In the data rows, 128 means zero.
Some points:
[186 138 186 181 141 215 153  95  94 111 160  97  69 186 126 135  91 101
 128 162 120 202 142 105 161 130 119  85 160 130 148  82 145 139  96 116
 146  99  92 151   7 129  98 187 112  76 111 170 136 164 105 166  93 113
 104 176 155 158  79 166  99 117]
[128 115 116 113 120  41 130 137  71 125 142 122 158  96 115  61  87 149
 114 126 106  44  74 100 126 142 113 163 233  93 169 219  87  83  99  78
 182 134 158 204 161 176  89 207 138 178  65 112  80 112 151 139 117  63
 177 103 101 169 152 111 160 173]
[145 106 133 154  67 131 140  75  82 141  85  72 150 129  76 149  37 131
  75 136 111  70  99 171 104 122 183  85  70  80 171  72  66 191 144  66
 158 132  58  82 187 104  66 113 116 104 129  93 118 100 132 144  26 183
 154 102  87  84 158 145 132 129]
[ 24  88 122 180 164 152 121  95 146  69 132 171  93 130  68 176 133  54
  90 145 115 198  47 231 117  39 110 167 119 105 153 117 138 154 148 149
 140 139 180 130 164 157  76 146  95  80 212 194  60 143 138 176 172 129
 170  99 149 141 131 166 107 128]
[135 145 126 165 124 153 171 162 144 143 170 125 103  72 119  79  78 161
 119 196 151 142 174 179 151 140 185 165  93 177  20 145 138  89 217  75
 101 189 122 149 101 155 147  46  92  92 188 147 133 107 104 171  78 201
 136 126  86 216  99 171 166 150]
[152 167  93  47 116 203 147  88 174  92  98 172 128 108 145  99 147 159
 153 145 129  97 136  97 145 112 118 170 155  40 174  68 165 107 122  53
 148  75 155  49 137  87 135 138  60 125 118 182  78 182 168  81  81 151
  59  73 139 159 110 110 168 158]
[128  25  95 107 172 168 207  84  30 209  54 151  98 175 122 136 114 208
 123 165  99 108 208 100 148  78 129 141 118 155 139 109 150 118 127 159
 108  85 163 195 142 107 156  97  71 148 161 168 125 129  46  75 138  89
 134 168  79  58  91  87 158 158]
[160 148 148   6 183  36 135  89 123  72 123 179 150 128  92 173  81  91
  73 156 173 148 117  58 182 119 126 102 139 170 100 117 160 212 156 104
 106 172 177 141 139  87 145 167 133 148 136  86 133 134 126 113 103 127
 135 165 161  83 158 127 157  77]
[110 108  88 163  78  56 121 214 163 162 134 119  64 127  63 120 158 194
  67 134 112 113  92  89 140  98  78 156 172 141 124 100 100 137  64 168
 142 104  68  81 103 117 152 126  66  70 160 146 114 137 114 174 139 169
  34 173 146 150 176 137 158 114]
[108 178 154  74 106 160 128 126 177  59 135  98 163 159 170 196 113 218
  98 203 129 126 133 229 132 149 141 112  89 146  67  86  74 108 111 182
 105 127 138 137  61  92 153  88 179  70  62  97  64  70  92 143 170 109
 123  80 119 171  94  96 141 116]
[ 71 161 160 120  92 127 141 150  81 155 193 139 124 110 137  78 114  93
 195  73  67 134 154 135 224 138  59  56 174 120 177 145 108 153 155 111
 145 196 114 112 215 127 110  80 174 182  70 140  68 125 125 163 159 125
  46 139 164  74  98 124 162 149]
[ 65 118 226  83 103 101  56 184  81 135 121  99 139  76 248 144 158 169
 110 169 132  95 128 161 120  99 130  56 111 169 122 162 204 101  98 107
 161 114  89  91 104 100 127 156 146 177 170 116 159 200  83 123  81  64
 211 155 165 138 136 121 103 108]
[114 180  92 144 124 131 150  76  51 156 184 153 178 150 127 186 124 156
 132 128 196  58 124  73 140  66 106 136 119 132 109 134 108  45 200 211
 183 204 186  73 170 149 129 165 115 151  38 131 222 148 146 166 131 116
 139 120 115 179 133 131 124  95]
[189 110 160 138  65 132 106 204  90  73 101 163  96 147 192 154 218 148
 117  77 158 179 147 166  92 132 152 162 148 165 210 138 128 115 191 133
 111 185 110 168 174  40 125 126 132 194 156 109 133  68 155 126  85 106
 125 152  87 170 114  81 102  79]
[136 120  18 116  23 131 152 156  77 137 142 119 115 181  76 120 137  63
 172 157  74 109  90 115 120 143 135  88 156 177 101 137 179  89  89 119
 149 133 124 163  94 152  58 147 167  90 107 227  91 109 161  94  63 150
 126 138 180  57 157  27 137  61]
[103 146 169 116 114  89  95 166 125  95 171 163 131 154 185 148 114 132
  92  96 145 153 159 130 143 204 109 223  35 109 159  88 137 137 171 109
  15  99 140 145 181 155 162  70 134  78  75 126 229 159 102 115 156 174
 122 219  78 159 189  89  93 118]
[146  75  95 111 106 110 144 139 144  76 168   4 127 129 155  91 169  56
 111 100 140 142 158 102 200  92 124 163  69  98 154 201  90 137 179 149
  28  83 176  67 105  65 220  96 163 181 107 174 136 161 108  84 108 164
 177 118 120 161 111 195  94  77]
[134 100  69 124 127  55 180 103 161 143 101 181  57  17 196 142 133  82
 159 148 104 136 131 107 136 143 104 122 120  50 177  78  95  80 159 147
 179 172 107 155  94 119 134 141 255 144 127 107 174 171 126 127 165 149
 170 141  90 118 142 124 120 153]
[162 119 152 114 107 233 119 175 159  96 108 127 198 151  90 140  98 134
 159 190 138  92 155 164  48  91  77 137 130 102 116  88 147 183 158  78
 107  69 173 156  74 133 149  85 174 150 144 136 117 128 143 127 192  90
  80 198 132 179 159 204 158  68]
[118 110 159 162  91 118 141  47 123 197  78 161 159 136  98 148 203  92
 114 105 147 102  91 165 178 173 195  71 153 152  96  79 162 152  94 109
 128  32 138 193 108 124 154 119 122 145 136 119 139  53 121  83 121 155
  93  87 153 227 154 193 110  92]
[122 108 127 136 169 215 127 114 177 140 196 102 112 140  97  49 124 161
 181 172 160 166  99 106 123 119  85  86 192  86  70 104 104 151 186 226
 115 101 111 180 180 120 164 230 122  98 130  87 124 137 116 108 128 136
  88 106 122  81 241 100  37 151]
[ 89 160 140 169  91  58 212  85  87  62  92 123 169  98 110 130 128 152
 169 116 203 220 167  97  55  91 140 110 182 126 158 201 134 194 120 143
 146  91 122  77  31 175 114  96  98  72 151 129 156 101 112  57 119 104
  64 107 102 117 133 111 113 193]
[189 214 188 119 111 138 140 143 139 139 107 107 134 139 109  94 162 129
  77 174 161  91 154 120 170 114  90 119  73 143 158  97 144  95 101 143
 151  99 194 147 181 135  96 114 158   1 184 119 107  94  55  82 208 162
 164 143 111 129 108 173  92 111]
[ 92 121 124 163 110 151  56  93 179  72  27  85  52 159 127  67 114 144
  81 117 156  96 140  76 153  81 129 106  97 158  82  78 121 150 131 148
 117 132 164 146 129 236 124  95 158 131 149 116  87 145 148 147 135  97
 114 154 115 168 101  97  94 152]
[108 109 180 112 120 126 183  59 202 120  84 118 114 135 104 137 134  62
 206 111  93  59  97 132  77 146 143 108 112 132 170 205 131  69 158 103
  47 155 140  92 104  72 133 155  66 119 182  74 182  82  95 207 116 119
 105 189 168  94 125 132 133 151]
[105 165 136 155 159 178 111 119 105 146 161 150 116  88 118 109 106 138
  88 132 120  76 129 106  81 237 168 104  89 118 157 142 116 179 162 219
 127  82  68 128  95 185 140 200 141 140 181 193  81  98 195 142 162  98
 135 141 255 119 139 113 222 172]
[ 60 141 114  99 168 165 174 103  75 159 137  78  97 131 135 113 130 126
 154 122 150 187 130  59 129 161  85 164  72 129 106 163 100  87  81  88
 136 141 118 102 116  90  58  84  85 201 145  62 106  89 247 147 165 119
 127 119 111 141 176 143 105  70]
[ 93 157 150 166 123  66  52 142 165 176 177 179 182 134 155  58 129 158
 137  85 121 162  81 124 166  71 166 166  73  82 117 116 120 122  87  92
  98 196 112 101  68  92 115 217 188 205 149 140 155  92 142  91 114  96
 152 143 103  24  96  84 146  99]
[181 175  62  74  96 108  69  84 195 131 231 141 140  85 139 161 129 109
 147 119  59 122 118 135 130  82 153 150 150 154 161 128 112 167  82 132
 142  72 134 169 100 178  80 102  47 194 138 149 164  98 143 188 141  87
 136 136 115  91  84 174  29 170]
[142  44 133  57 139  84  38 152  90 194  74 128 114 143 112 147 136 159
 159 126 103 135 140  73 172 154 166 139 159 124 186 181 139 143 200 140
 104 210 124  98  62 180  69 185  95 123  32 110 155 132 130 115 167 148
 132  19 129  62 144 158 108 201]
[154 172 142 185 174  68  56 108 103 140 122 141 133 163  55 123 158 119
 157 120  36 127 148 121  74 135 138 120 134  67 111 103 167  53 105 121
 182 132  82 127 130 160 232  78 105  96 145 181  63  95 173 167  87  40
 161  85 105 101 151 162 120 112]
[162 177 150 140 219 135 122 160 130 106 101 130 139  85 143  81 138 120
 135  17  72 135  77 173  89  75 165 100 139 162 117 136  70  98 115 139
 148 130 102 187 104 141 122  83 111 179  72  99 180 199 141  90 149 183
 148 111 186  57 211 137 175 149]
[118  25 189 174 133 145 151 192 170  82 134 100 206  13 123 175 137 155
 101  74 167 159 154  67 112 156  89 186  89  93 107 102 159 126  90 151
 124 146 126 148 169 105 124  87 155 140  75 127 161  96  79 174 149 148
 169 118 178 160  63  41 100 102]
[140  93  82 100 140 189  99 171  55 136 119 115 122 142  96 170  93  98
 126  86 111 129 135 202  98 181 137  79  67 110 173 170  95 118  43 158
 141 168 204 128 116 152 209 148 104 139 172  96 175 164 102  72 106 138
  19  95  83 186  82 111 114 124]
[139 178 117  43 132 163 201 146 159 144  94 140 151 169  64 128 180 174
  66  91 141 193 117 179 118 180 108 160 135  96  56 159 161  99 119 137
 150  97  95  90 181 161  98 128 213 133 130 119 145 159 129 175  65  84
 127 141 108 123  99 202 131 171]
[167 145 185 163 148  81 194 124 114 140  92 125  62 192  96 144  57 150
 209 135  97 107 111 171 144 124 165 209 187 150 106 156 193 183 106 199
 135  85 118 125 165 118 142 111 142 125 153  56 111 219 145  92 162 182
 135  77 128 142  52  83 110  45]
[145 136 131 136 120 161 129 187  95 136 170 169 145 104  78 181 159  81
 171 152 169 123 144  87  92 168 206 142 140 220 120  91  88 129  44 103
  99 116 128  89 137 110 151 141 150 167  93 103  26 184 115 159 147 163
 203 128  54 101 126  98 151 224]
[132 172 124 137 203 104  79 134 245 220 165  64  76 139 163 162 143  76
 168  95 220  88 109 128 115 120 125 108 161  99 157 178 112 149 106  74
 120 153  81 151 141 183  58  95 127 154 114 173 148 109  68 116  94  95
 142  88 118 120 171  82 208 112]
[113  75 139 156  73 113 111 129 162  77 231 114 109 178 184 161 140 153
  78  73 159 115 161 163 149 115  41 108 147 152  72 118 172 136 149  59
 135 185 106 131 136 103 208 120 121 155 131  80 164 116 157  78 203 185
 209 136 145  87 110 161 183 187]
[206  84  65 185 170 124  69 138 107 138 130 193 143  18 219 113 111 115
 108 134 123 126  94 118 148 164  62 118 112 161  94 135 144 104 180 139
  65 102 196  46 145  89 126 105 127  80  90  65 131 106 140 131 112  99
 116 119 121 100 124 141 135  91]
[102 141  66 124 239 157 150 101 144 126  80 101 190 174 127  77 203 154
 138 161  87 173 182 191  90 142 125 148 176 191 106 105  98 196 132  66
 145 100  86  82 180 147 168 178 120  71 139 111 136  98  91 112 148 163
 109 177 149 184  62  80  92  76]
[103 126  70 162 113 102 117 129 181 146  53 155 170 186 223 119  56  53
 118 153 122 143 132  75  84 151 196  85 128 112 106 144 116 100 103 172
 207 142  97 186 188  69  61 128  79  71 148 208 109 161 208 135 121 104
 107 111 157 138 138 187 129 190]
Along one direction, these points spread out more than along any other. Take the direction at right angles to it along which they spread out most. Go by this last direction. How far along it is each point below, from 0 to 99? 50 is the average, and the first point above lies past it. One standard deviation of the points above along it is 16.
[113  75 139 156  73 113 111 129 162  77 231 114 109 178 184 161 140 153
  78  73 159 115 161 163 149 115  41 108 147 152  72 118 172 136 149  59
 135 185 106 131 136 103 208 120 121 155 131  80 164 116 157  78 203 185
 209 136 145  87 110 161 183 187] 22
[167 145 185 163 148  81 194 124 114 140  92 125  62 192  96 144  57 150
 209 135  97 107 111 171 144 124 165 209 187 150 106 156 193 183 106 199
 135  85 118 125 165 118 142 111 142 125 153  56 111 219 145  92 162 182
 135  77 128 142  52  83 110  45] 61
[118  25 189 174 133 145 151 192 170  82 134 100 206  13 123 175 137 155
 101  74 167 159 154  67 112 156  89 186  89  93 107 102 159 126  90 151
 124 146 126 148 169 105 124  87 155 140  75 127 161  96  79 174 149 148
 169 118 178 160  63  41 100 102] 24
[103 146 169 116 114  89  95 166 125  95 171 163 131 154 185 148 114 132
  92  96 145 153 159 130 143 204 109 223  35 109 159  88 137 137 171 109
  15  99 140 145 181 155 162  70 134  78  75 126 229 159 102 115 156 174
 122 219  78 159 189  89  93 118] 20
[135 145 126 165 124 153 171 162 144 143 170 125 103  72 119  79  78 161
 119 196 151 142 174 179 151 140 185 165  93 177  20 145 138  89 217  75
 101 189 122 149 101 155 147  46  92  92 188 147 133 107 104 171  78 201
 136 126  86 216  99 171 166 150] 52
[114 180  92 144 124 131 150  76  51 156 184 153 178 150 127 186 124 156
 132 128 196  58 124  73 140  66 106 136 119 132 109 134 108  45 200 211
 183 204 186  73 170 149 129 165 115 151  38 131 222 148 146 166 131 116
 139 120 115 179 133 131 124  95] 35
[162 177 150 140 219 135 122 160 130 106 101 130 139  85 143  81 138 120
 135  17  72 135  77 173  89  75 165 100 139 162 117 136  70  98 115 139
 148 130 102 187 104 141 122  83 111 179  72  99 180 199 141  90 149 183
 148 111 186  57 211 137 175 149] 42
[105 165 136 155 159 178 111 119 105 146 161 150 116  88 118 109 106 138
  88 132 120  76 129 106  81 237 168 104  89 118 157 142 116 179 162 219
 127  82  68 128  95 185 140 200 141 140 181 193  81  98 195 142 162  98
 135 141 255 119 139 113 222 172] 67
[181 175  62  74  96 108  69  84 195 131 231 141 140  85 139 161 129 109
 147 119  59 122 118 135 130  82 153 150 150 154 161 128 112 167  82 132
 142  72 134 169 100 178  80 102  47 194 138 149 164  98 143 188 141  87
 136 136 115  91  84 174  29 170] 53
[140  93  82 100 140 189  99 171  55 136 119 115 122 142  96 170  93  98
 126  86 111 129 135 202  98 181 137  79  67 110 173 170  95 118  43 158
 141 168 204 128 116 152 209 148 104 139 172  96 175 164 102  72 106 138
  19  95  83 186  82 111 114 124] 54
[146  75  95 111 106 110 144 139 144  76 168   4 127 129 155  91 169  56
 111 100 140 142 158 102 200  92 124 163  69  98 154 201  90 137 179 149
  28  83 176  67 105  65 220  96 163 181 107 174 136 161 108  84 108 164
 177 118 120 161 111 195  94  77] 23
[122 108 127 136 169 215 127 114 177 140 196 102 112 140  97  49 124 161
 181 172 160 166  99 106 123 119  85  86 192  86  70 104 104 151 186 226
 115 101 111 180 180 120 164 230 122  98 130  87 124 137 116 108 128 136
  88 106 122  81 241 100  37 151] 61
[145 106 133 154  67 131 140  75  82 141  85  72 150 129  76 149  37 131
  75 136 111  70  99 171 104 122 183  85  70  80 171  72  66 191 144  66
 158 132  58  82 187 104  66 113 116 104 129  93 118 100 132 144  26 183
 154 102  87  84 158 145 132 129] 61
[ 92 121 124 163 110 151  56  93 179  72  27  85  52 159 127  67 114 144
  81 117 156  96 140  76 153  81 129 106  97 158  82  78 121 150 131 148
 117 132 164 146 129 236 124  95 158 131 149 116  87 145 148 147 135  97
 114 154 115 168 101  97  94 152] 60
